(in the rows, 128 means zero)
Rotation paths and how fast each direction turns (degrees per step)
Each turn is a multiple of 5 degrees from 10 to 175, or 0.
Each row of a path follows its step; steps can be skipped.
Path 1:
step 2: [118 121 143 140 132 123 137 135 132 131 139 119 134 148 133 132 128 131
 118 125 117 126 133 134 134 128 132 125 125 129 128 135 134 138 132 118
 129 130 132 132 111 138 110 129]
step 7: [132 131 129 131 135 125 136 123 139 132 116 137 123 126 126 141 140 122
 138 142 141 136 120 128 129 132 126 127 127 122 118 136 133 128 132 140
 135 123 143 119 114 132 119 137]
step 13: [126 117 139 131 127 123 120 122 120 134 121 131 133 144 123 114 128 130
 114 119 126 122 141 129 116 133 125 133 135 122 124 131 114 118 131 113
 145 128 126 128 128 129 120 124]
step 15: [126 131 134 125 139 132 118 129 135 137 133 128 137 115 122 141 132 116
 137 124 129 144 122 125 135 125 145 137 128 134 129 136 136 135 130 137
 136 130 136 117 132 143 121 131]
step 24: [138 121 131 130 139 130 139 125 141 135 125 128 132 138 127 131 139 130
 111 136 132 130 129 120 115 136 126 130 130 136 136 135 130 129 123 120
 126 143 125 115 121 138 112 120]
step 27: [131 126 143 133 127 136 130 131 128 133 140 124 122 141 135 117 133 134
 133 116 122 122 138 126 122 131 145 117 125 125 127 128 115 129 133 128
 141 129 137 133 120 146 122 119]
step 34: [116 120 120 138 120 126 132 133 131 128 121 117 130 136 126 141 115 138
 121 129 116 128 125 123 126 119 137 135 137 124 125 123 130 115 144 124
 136 117 135 124 115 138 126 135]
step 36: [144 138 136 131 128 132 122 126 126 129 120 130 126 110 127 126 138 135
 132 132 150 126 130 131 121 130 135 137 119 128 113 126 127 135 114 131
 133 126 141 126 119 129 130 118]
Speeds:
[130 129 124 129 130 129 127 132 129 126 129 127 128 123 127 134 128 132
 129 128 125 127 129 129 131 125 127 131 128 130 128 126 126 126 127 126
 132 128 128 128 125 125 135 124]	130
[123 124 128 127 127 121 124 128 126 123 130 132 130 129 130 126 129 130
 132 127 126 128 124 127 131 128 129 131 124 128 127 127 132 130 129 127
 130 130 127 125 127 129 128 125]	25
[126 128 128 128 126 125 126 129 131 126 123 131 130 126 130 126 122 129
 127 129 128 128 129 127 125 131 127 128 129 127 131 127 124 123 133 125
 128 127 126 127 130 128 131 133]	85
[128 126 130 126 130 124 133 122 129 126 130 126 127 131 127 129 130 133
 126 128 130 130 126 130 126 129 128 128 128 130 125 131 124 126 130 126
 128 134 128 131 127 126 131 129]	100
[127 127 128 129 129 133 125 128 128 125 126 126 132 131 124 124 128 131
 125 130 128 127 130 131 128 124 125 128 125 131 123 128 130 129 128 127
 129 126 123 126 131 125 127 130]	90
[126 124 127 128 124 129 130 125 131 129 132 125 127 129 132 125 129 130
 127 126 128 127 131 126 128 127 123 126 130 127 133 128 128 127 126 123
 133 127 127 124 124 127 124 128]	100
[127 130 129 127 133 131 124 127 128 129 129 130 130 126 133 127 127 128
 128 125 128 128 127 127 125 129 129 127 125 132 128 127 126 133 132 128
 126 129 129 128 120 123 127 131]	85
Path 2:
step 2: [123 129 119 127 124 121 124 123 133 129 116 128 127 130 113 132 137 137
 134 116 132 131 135 138 137 132 121 128 133 127 125 135 134 149 123 132
 145 117 129 122 123 125 142 121]
step 8: [126 132 125 129 111 132 123 121 125 130 128 128 127 137 126 115 135 127
 124 121 120 134 130 118 132 133 120 127 116 116 118 119 144 131 130 112
 134 133 117 116 135 138 135 126]
step 19: [126 134 127 130 132 128 114 122 128 127 127 121 112 129 115 120 132 137
 149 120 135 125 143 136 127 127 129 129 128 127 115 119 135 138 120 125
 135 128 131 114 124 128 134 134]
step 25: [130 129 122 123 110 130 120 111 136 136 122 136 139 136 120 128 135 132
 126 125 123 143 136 128 143 122 123 131 131 124 117 126 134 137 123 123
 129 137 121 122 134 117 131 120]
step 26: [121 124 123 120 118 126 123 119 141 133 124 140 124 139 130 122 129 137
 127 122 110 139 131 124 125 123 124 122 123 128 130 124 136 139 132 135
 144 119 113 136 137 127 134 132]
step 32: [120 128 109 135 127 122 123 130 126 124 136 122 114 130 124 116 137 137
 137 125 122 114 123 128 136 132 127 126 118 123 128 117 133 148 122 125
 132 135 134 122 126 125 142 129]
step 33: [137 129 112 121 116 117 123 122 127 133 120 130 131 121 114 125 146 132
 131 127 133 121 128 129 139 130 122 130 134 126 123 125 135 142 124 122
 137 133 132 118 123 131 139 113]
step 34: [135 129 117 114 121 128 130 122 129 139 126 137 127 127 120 129 138 127
 135 117 120 145 133 128 134 126 125 133 135 141 125 120 127 132 135 138
 147 124 122 130 127 141 133 118]
Speeds:
[132 126 127 130 131 128 126 128 126 130 130 129 126 133 130 128 129 123
 128 128 131 131 132 125 129 127 126 130 128 131 125 132 131 129 130 126
 128 126 130 123 125 132 125 127]	70
[126 128 129 129 129 125 128 124 126 133 128 130 130 128 134 124 121 126
 127 126 127 130 126 125 130 132 126 130 128 126 132 126 131 126 127 129
 129 127 129 127 129 129 130 133]	80
[126 128 130 128 131 125 130 128 127 133 130 128 130 128 125 132 126 128
 130 127 130 127 130 130 131 130 130 128 135 127 126 124 131 128 130 127
 128 127 130 128 130 124 129 121]	80
[130 129 126 125 128 131 126 125 130 134 126 128 125 128 130 132 128 132
 126 123 128 125 128 128 124 126 123 127 134 128 125 128 126 130 128 129
 130 127 128 127 128 128 127 132]	45
Path 3:
step 2: [135 107 108 124 125 116 119 146 125 122 113 137 136 124 126 126 128 137
 129 117 132 133 116 123 130 137 136 121 133 134 133 123 145 127 126 133
 126 127 125 124 133 133 134 125]
step 6: [130 128 127 128 132 132 127 115 121 113 135 134 145 128 131 122 121 132
 123 135 135 130 134 131 130 119 123 138 111 114 135 130 130 143 126 118
 116 126 129 130 123 118 144 110]
step 10: [124 122 130 128 114 133 121 138 115 126 133 144 126 138 127 118 129 130
 135 123 127 142 129 122 129 123 136 129 125 137 145 129 143 129 125 134
 129 146 123 130 122 131 107 136]
step 11: [131 120 114 122 137 130 118 139 120 115 123 136 132 119 121 112 142 139
 129 129 127 125 133 147 133 121 130 116 134 128 132 121 128 138 127 133
 125 136 117 138 134 136 136 119]
step 17: [144 135 130 139 125 139 120 121 122 119 118 131 132 125 110 132 126 126
 131 125 128 130 127 137 132 117 120 127 124 142 131 117 145 128 134 141
 112 120 125 132 124 116 140 128]
step 22: [124 126 124 130 116 135 124 120 131 129 124 152 133 135 124 115 126 129
 129 136 122 145 134 127 131 113 109 125 125 120 123 118 124 134 123 131
 121 135 123 122 127 129 127 108]
step 25: [116 137 118 147 118 115 125 145 132 126 112 131 127 133 128 116 132 128
 134 130 132 127 122 127 135 127 124 120 137 133 131 114 142 120 129 125
 120 125 129 143 117 128 135 123]
step 26: [125 134 144 125 128 126 115 135 125 122 128 124 137 135 113 128 122 132
 132 130 118 137 140 136 133 125 144 123 127 134 135 124 140 133 133 143
 121 128 123 136 115 121 130 149]
Speeds:
[126 126 130 128 128 127 132 128 125 125 126 131 126 130 128 126 125 124
 130 126 128 126 130 128 126 131 126 123 133 129 125 125 132 127 128 131
 128 132 131 125 129 130 129 123]	125
[124 126 127 129 124 130 129 131 128 131 126 128 126 124 128 125 129 131
 131 127 131 133 125 125 129 128 126 127 125 130 125 123 127 128 130 125
 133 131 128 127 131 126 125 127]	125
[127 128 129 125 125 124 131 128 127 126 130 124 127 125 126 126 133 127
 134 129 124 128 128 128 131 132 128 126 126 133 127 131 130 126 129 129
 125 124 123 127 130 129 128 128]	25
[129 127 129 122 130 131 123 129 126 131 122 126 130 130 128 127 129 128
 130 126 126 130 126 131 129 128 125 126 131 133 129 125 127 130 124 129
 129 123 132 128 127 129 127 129]	120
[132 127 126 126 126 127 129 129 128 127 128 128 130 125 124 132 131 129
 129 135 128 128 130 129 128 130 128 128 134 128 132 128 129 131 131 126
 132 134 130 128 125 128 127 130]	45
[128 125 127 130 124 132 130 127 125 126 126 128 129 125 129 126 130 124
 127 132 133 126 125 129 125 131 130 130 130 127 129 125 125 124 123 130
 127 126 127 131 128 127 130 132]	175
[131 130 129 128 127 131 127 127 135 128 126 129 121 123 131 124 125 127
 129 128 129 129 130 132 127 128 130 127 131 130 127 129 131 129 128 122
 127 127 129 129 128 129 130 130]	85
[129 122 124 128 128 126 126 129 131 129 128 129 130 125 129 130 128 128
 129 126 126 132 132 127 127 128 131 129 129 129 129 131 128 121 123 130
 127 130 131 129 130 130 122 127]	130
Path 4:
step 3: [129 130 115 115 127 132 110 119 136 135 123 113 127 118 124 107 139 118
 126 112 129 135 131 134 126 133 136 120 123 128 117 118 131 131 122 129
 123 119 130 132 136 123 144 118]
step 13: [118 148 133 126 115 126 135 145 131 130 130 128 124 129 137 123 128 128
 120 113 126 124 129 123 139 150 128 109 120 125 112 128 122 142 121 125
 125 121 133 127 131 120 124 125]
step 18: [132 113 136 128 117 137 122 124 127 132 119 121 125 113 126 118 145 125
 134 156 134 122 141 142 129 134 130 130 133 136 131 133 130 126 135 129
 119 119 135 127 117 120 129 119]
step 25: [122 130 125 130 134 115 140 139 112 124 117 135 137 126 144 139 120 137
 120 126 121 124 146 123 126 143 125 128 132 126 109 130 116 128 130 123
 133 125 126 127 132 139 120 113]
step 27: [118 125 130 105 127 129 126 129 140 124 137 141 138 128 134 132 121 123
 132 127 134 126 134 120 137 119 138 117 135 132 125 132 126 126 131 129
 114 120 132 126 138 136 107 105]
step 29: [121 139 122 122 117 142 142 123 139 138 128 126 134 117 144 122 122 118
 128 136 127 138 130 109 121 138 136 124 139 112 131 124 131 137 130 136
 125 124 131 140 130 114 122 130]
step 31: [134 137 122 126 131 125 145 139 132 119 124 126 130 132 130 121 129 136
 143 140 139 133 136 142 124 150 140 124 137 126 127 138 116 129 132 119
 138 119 130 141 140 129 127 135]
step 36: [128 129 131 135 135 121 115 129 124 135 136 120 116 116 128 116 122 118
 123 124 120 124 137 135 144 138 129 119 109 131 113 134 134 121 115 133
 127 120 143 118 122 122 130 116]
Speeds:
[129 132 128 129 128 130 130 128 134 126 131 130 123 126 128 126 131 130
 132 132 129 130 131 126 126 127 126 133 131 128 128 126 130 126 130 127
 128 130 132 127 128 126 124 131]	35
[126 129 130 124 128 127 127 127 128 126 126 125 127 130 130 131 129 128
 125 129 127 128 129 129 125 127 126 127 130 132 125 133 130 132 133 124
 124 132 127 131 125 122 129 129]	90
[131 125 131 125 127 136 126 130 130 129 129 130 130 129 126 128 127 122
 128 130 125 130 128 129 125 130 129 128 123 129 127 123 129 130 130 128
 125 128 125 126 125 129 125 128]	125
[126 127 125 127 135 128 131 128 127 130 129 126 128 126 126 128 127 128
 123 129 124 128 129 131 130 127 124 130 122 126 132 129 126 125 129 123
 125 129 129 126 126 129 126 128]	25
[125 126 127 129 128 129 126 127 132 128 127 123 123 129 129 131 127 127
 131 128 123 125 129 132 128 131 132 131 129 128 128 131 130 124 124 129
 130 131 125 126 126 131 130 128]	25
[126 129 128 127 133 132 131 127 126 127 132 131 133 128 128 130 128 128
 128 132 128 126 128 129 126 132 130 126 135 125 130 130 126 126 129 131
 127 130 125 125 130 126 129 128]	175
[130 125 123 124 127 131 129 129 126 127 125 129 130 126 128 128 133 124
 128 124 127 127 131 127 127 125 128 130 131 123 128 129 131 126 127 129
 127 127 129 133 126 128 131 134]	125
